Read these off the row that follows.
1) Give the entry just right of 4374.
2) Give the entry just left of 6801.
3) Give the entry just left of 6905.
4) Give the entry just left of 8751.
5) Give the entry just left of 3428.
[5225 6801 9484 8751 4374 3749 3034 6726 6905 4451 3835 3428 7155 7608]
1) 3749
2) 5225
3) 6726
4) 9484
5) 3835

Read these off the row that follows.
1) What is the entry just left of -2.83?
2) What is the entry just right of -2.72?
array([ 0.89,  0.56, -2.72, -2.83,  5.53,  2.77, -2.65])
1) -2.72
2) -2.83

Read these off the grid that follows.
1) The third entry on the diagonal from the top-right corner?
2) The entry just left of the largest entry?
3) The entry in the bottom-right corner?
4) The 2nd largest entry?
5) The top-right entry?
6) The first entry in reading order?
7) The second smallest entry?
8) The entry just right of 456?
[[691 283 246 194 894 279 725 527 518 136]
 [494 371 372 381 525 398 493 451 445 367]
 [597 334 341 280 711 344 586 487 492 264]
 [621 161 215  64 590 196 510 502 607 413]
 [456 372 412 383 496 395 466 438 443 396]
 [568 420 385 369 505 416 471 408 427 387]
 [550 317 347 314 462 362 446 403 478 438]
 [631 348 334 292 722 360 578 472 474 257]
 [589 110 194  65 704 169 599 511 639 333]
 [721 360 283 202 515 267 438 358 494 433]
 [498 365 368 337 475 362 445 440 484 451]
 [709 340 288 194 517 322 449 362 518 458]
 [559 369 338 299 462 358 435 412 488 445]
 [790 274 223 118 543 259 447 348 558 465]]
1) 487
2) 194
3) 465
4) 790
5) 136
6) 691
7) 65
8) 372

Read these off the table that follows.
1) Give the entry just left of -2.79.
2) Give the entry just left of 1.94.
3) Give the entry just left of -4.61.
4) Give the entry just left of -4.82.
5) Give the maximum.
6) Give the entry just left of 6.98.
[[ 3.97  1.84  6.11 -3.16 -0.32  2.77  3.99  4.31  1.77  3.40  2.12 -2.38
  -2.79 -2.55  0.89]
 [ 3.98 -2.04  2.66  0.11  1.69  4.30  6.98 -0.51  5.44  0.29  0.10 -0.48
  -2.07 -2.18  1.66]
 [-4.90 -0.07 -4.46 -0.36  0.95 -4.20 -1.71 -0.98 -1.64 -1.95 -3.93 -4.61
   0.83 -2.59 -3.08]
 [-5.60 -0.04 -6.49  1.02  1.83 -4.82 -3.37 -3.54 -2.30 -2.77 -3.31  1.89
   3.32  1.94 -2.48]]
1) -2.38
2) 3.32
3) -3.93
4) 1.83
5) 6.98
6) 4.30

M =
[[-1.13  1.66 -0.72  5.66  1.21  2.03  3.32  1.85]
 [-1.69 -1.10 -0.05 -4.21  1.25 -2.46  0.69  0.96]]
The entry directly below 5.66 -> -4.21
The bottom-right entry is 0.96
The entry directly above -4.21 is 5.66
The first entry in the row that holds the largest entry: -1.13
The 5th entry in reading order -> 1.21
The entry just left of -0.05: -1.10
Give the entry just right of the smallest entry.
Answer: 1.25
The second largest entry: 3.32
Give the last entry in the row that holds the largest entry.
Answer: 1.85
The first entry of the smallest entry's row is -1.69
Give the entry just left of the largest entry.
Answer: -0.72
The second entry on the diagonal from the top-right corner is 0.69
